128 stands for zero in the data rows.
Here are some numbered points:
161,146,117,99,119,135,150,159 0
117,110,135,147,161,160,147,158 1
153,126,115,101,126,166,169,181 2
71,72,102,143,181,174,136,112 3
73,68,102,162,169,155,106,80 4
140,170,177,152,134,158,175,214 5
97,119,139,124,88,61,32,29 6
156,159,137,119,111,107,108,112 7
179,134,100,109,145,174,214,228 8
114,106,114,121,135,125,144,108 9
123,90,100,123,183,200,197,197 10
133,90,95,124,156,179,187,170 11
93,103,129,139,151,109,103,96 12
158,123,102,83,116,146,183,168 13
195,140,82,91,123,171,204,225 14
132,123,102,110,106,94,106,87 15
92,114,125,150,183,164,160,129 16
138,95,99,117,152,180,179,184 17
106,101,149,157,123,94,58,41 18
145,154,143,119,117,107,141,135 19
96,114,139,128,117,98,81,83 20
107,116,128,115,71,52,46,49 21
59,109,142,181,200,184,152,127 22
120,153,152,124,126,100,106,104 23
132,112,103,128,146,166,155,150 24
139,132,126,117,134,113,106,102 25
128,134,135,119,112,116,97,106 26
101,124,127,142,133,98,92,89 27
107,121,141,121,110,72,48,50 28
106,131,149,148,122,58,27,17 29
91,82,97,135,173,164,136,109 30
150,138,123,112,116,111,138,141 31
83,151,186,160,95,23,0,5 32
40,119,171,159,166,161,126,117 33
133,121,107,111,119,134,142,147 34
170,161,117,88,120,154,187,189 35
199,139,92,92,110,179,218,198 36
180,157,138,114,110,137,169,164 37
120,120,136,157,162,124,136,131 38
155,116,105,106,143,161,182,183 39
148,153,152,120,120,119,140,159 40
123,119,129,99,81,56,53,54 41
149,115,123,88,99,124,115,131 42
121,113,134,116,99,77,48,56 43
99,138,168,133,101,45,0,12 44
99,120,137,137,127,150,158,157 45
89,113,135,155,178,140,145,143 46
115,162,195,173,105,25,12,10 47
126,86,100,103,125,138,129,139 48
101,104,130,118,154,140,136,143 49
91,136,184,159,92,17,23,21 50
131,81,91,126,168,212,213,209 51
172,132,110,97,130,168,206,176 52
74,122,153,132,88,1,0,0 53
187,198,164,121,90,122,165,192 54
172,171,129,90,88,113,142,133 55
62,110,143,182,193,176,148,132 56
166,122,105,113,139,163,189,170 57
174,141,105,117,143,180,182,201 58
135,142,126,111,89,78,103,107 59
183,183,131,97,104,118,145,162 60
160,113,90,103,98,152,161,173 61
175,141,115,119,131,168,214,208 62
106,121,125,95,60,40,30,21 63
104,98,107,129,162,143,136,128 64
192,134,101,98,130,164,191,198 65
165,124,98,98,133,172,163,175 66
Which point above is nearest to each new point? Its number follows each.
157,135,109,104,119,144,158,149 ~ 0
187,174,140,106,108,133,174,157 ~ 37
176,170,142,109,101,117,146,154 ~ 60
140,165,139,132,118,139,143,163 ~ 40
132,152,135,130,127,143,143,158 ~ 40
101,115,123,146,138,112,81,75 ~ 27
140,125,121,121,108,78,67,73 ~ 43
79,97,116,144,151,121,92,81 ~ 12
158,124,104,86,112,139,173,147 ~ 13
150,125,101,104,128,151,157,142 ~ 34
163,165,148,123,91,99,106,133 ~ 7
121,103,92,117,123,142,155,110 ~ 9
124,123,140,158,160,150,150,145 ~ 1
111,123,147,153,151,157,150,158 ~ 1
173,158,139,113,125,148,187,174 ~ 37
134,101,92,111,181,203,187,200 ~ 10
185,156,86,83,116,185,189,219 ~ 14
190,145,104,89,122,172,178,198 ~ 65
174,177,168,132,123,145,185,228 ~ 5
180,135,85,103,142,176,223,225 ~ 8
66,119,134,119,54,11,0,0 ~ 53
152,177,168,122,98,118,139,162 ~ 40
126,126,121,145,165,163,157,157 ~ 1
145,173,174,157,128,146,185,219 ~ 5
153,124,96,105,138,166,184,186 ~ 39
81,126,165,172,125,78,20,20 ~ 29
168,146,94,75,116,150,176,169 ~ 13
144,140,119,112,108,127,118,146 ~ 31
171,141,119,123,133,164,202,200 ~ 62
163,131,91,125,152,175,192,206 ~ 58
100,128,153,126,79,62,42,28 ~ 6
99,103,125,114,110,122,81,68 ~ 20
122,105,122,125,135,131,135,114 ~ 9
125,137,143,143,146,128,134,134 ~ 38
106,136,152,163,135,85,86,89 ~ 27
176,150,136,113,116,145,169,168 ~ 37
119,66,89,135,182,222,219,209 ~ 51
169,156,143,111,92,100,110,104 ~ 7
57,103,180,178,187,155,108,120 ~ 33
94,111,138,139,124,96,72,76 ~ 20
113,131,141,139,156,162,158,171 ~ 1
177,183,188,161,131,166,215,255 ~ 5
189,140,94,97,115,175,214,201 ~ 36
116,143,149,149,130,145,152,175 ~ 45
160,154,105,107,122,133,143,191 ~ 0
157,148,111,130,121,146,157,169 ~ 0
93,149,198,182,144,94,52,54 ~ 18
168,147,127,111,129,132,150,163 ~ 0
173,144,106,87,134,136,161,148 ~ 0
124,135,140,137,145,129,133,130 ~ 38
134,124,138,119,100,102,104,96 ~ 26
146,133,136,123,126,156,160,182 ~ 2
90,94,127,139,134,115,105,92 ~ 12
133,164,167,159,140,144,181,219 ~ 5
144,137,125,128,123,129,132,133 ~ 31
118,125,128,150,167,143,114,129 ~ 38
142,120,138,141,142,140,148,163 ~ 1
172,153,122,103,88,108,124,135 ~ 55
144,144,146,119,125,122,138,154 ~ 40
199,142,76,82,127,191,226,193 ~ 36
84,112,157,157,141,86,58,54 ~ 18
139,124,106,121,144,151,163,160 ~ 24
199,145,89,67,124,191,226,191 ~ 36
106,101,117,140,150,145,140,118 ~ 64
162,158,142,119,106,102,113,105 ~ 7
156,162,149,111,98,94,110,108 ~ 7
166,140,96,118,166,193,192,210 ~ 58
152,161,147,124,93,104,132,140 ~ 19
130,122,130,145,153,131,143,137 ~ 38
106,101,122,120,160,151,150,154 ~ 49
108,135,173,169,137,87,44,69 ~ 18
149,171,159,110,89,97,113,113 ~ 7
133,129,126,120,141,131,93,93 ~ 25
169,184,179,137,133,156,205,242 ~ 5
95,112,120,143,174,158,154,125 ~ 16
174,148,136,116,121,145,165,163 ~ 37
178,179,174,150,136,177,221,255 ~ 5
160,142,112,109,115,134,141,153 ~ 0
101,115,125,158,126,110,99,76 ~ 27
125,122,123,121,90,83,46,64 ~ 43
61,74,127,170,186,150,107,86 ~ 4
153,148,129,124,142,172,178,209 ~ 58
157,113,103,106,115,132,152,143 ~ 34
96,96,118,116,113,119,78,64 ~ 20
116,85,101,109,132,139,121,128 ~ 48
167,151,125,104,124,152,174,189 ~ 35
88,151,192,176,152,87,55,64 ~ 18
107,98,114,143,164,147,138,134 ~ 64
172,187,156,108,84,127,176,194 ~ 54
158,145,115,110,108,121,131,138 ~ 31
125,113,130,140,160,158,138,155 ~ 1
189,177,150,114,88,132,186,201 ~ 54
121,127,137,92,61,27,22,25 ~ 63
116,144,159,162,157,161,178,192 ~ 5
125,117,135,159,165,146,143,130 ~ 38
112,90,97,123,121,130,144,107 ~ 9
132,100,100,119,180,209,194,199 ~ 10
149,149,122,110,111,99,117,114 ~ 7
85,93,130,146,132,112,96,85 ~ 12
124,104,112,141,137,143,152,141 ~ 24
86,72,114,148,173,144,108,76 ~ 4
178,206,175,139,112,160,220,254 ~ 5
162,137,125,111,135,141,151,166 ~ 0
120,101,110,132,179,200,185,188 ~ 10
132,133,126,95,69,76,85,87 ~ 59
171,207,161,110,73,113,188,199 ~ 54
101,93,122,141,154,130,108,94 ~ 12
122,105,116,123,144,132,127,118 ~ 9
111,108,123,137,137,129,140,141 ~ 49
163,183,149,114,90,127,189,194 ~ 54
135,91,100,116,155,181,181,187 ~ 17
63,135,177,210,152,97,62,55 ~ 18
137,153,145,127,124,108,139,137 ~ 19
131,114,114,117,126,143,137,142 ~ 34
161,152,115,126,107,136,147,163 ~ 0
146,137,123,74,43,53,71,74 ~ 41
101,73,91,133,174,153,107,103 ~ 30
113,97,91,103,139,138,139,128 ~ 48
183,199,191,141,141,178,243,255 ~ 5
105,142,156,151,129,136,141,168 ~ 45
98,139,179,169,142,96,56,58 ~ 18
124,129,121,120,136,144,134,135 ~ 34
90,119,145,160,178,146,139,135 ~ 46
107,125,136,128,135,125,136,137 ~ 49
117,98,101,128,153,141,127,113 ~ 64
116,138,127,101,62,32,20,24 ~ 63
159,143,100,84,113,139,157,152 ~ 0
113,114,91,137,163,166,167,156 ~ 24
119,149,150,123,137,108,114,110 ~ 23
142,131,116,116,118,144,134,155 ~ 34
165,203,181,137,123,160,220,251 ~ 5
150,152,153,116,90,104,101,110 ~ 7
161,152,127,108,103,94,113,115 ~ 7
102,130,146,154,146,132,127,112 ~ 38
117,106,122,130,141,137,139,121 ~ 9
154,153,146,152,113,167,169,163 ~ 37
141,111,95,113,167,192,181,192 ~ 17
162,151,139,105,100,109,121,120 ~ 7
164,139,119,123,124,148,155,167 ~ 0
85,109,140,165,169,151,142,143 ~ 46
101,116,137,125,117,100,81,87 ~ 20
138,130,123,118,135,137,107,105 ~ 25
171,189,163,108,89,128,162,192 ~ 54
170,157,145,111,88,102,115,113 ~ 7
115,108,116,120,132,164,156,149 ~ 24
169,126,81,112,108,143,165,169 ~ 61
166,182,187,163,132,163,207,255 ~ 5
84,71,112,149,167,133,92,75 ~ 4
107,120,120,88,52,31,24,15 ~ 63
141,124,101,102,117,117,149,141 ~ 34
133,123,118,132,96,91,57,65 ~ 43
101,100,128,134,131,117,108,100 ~ 12
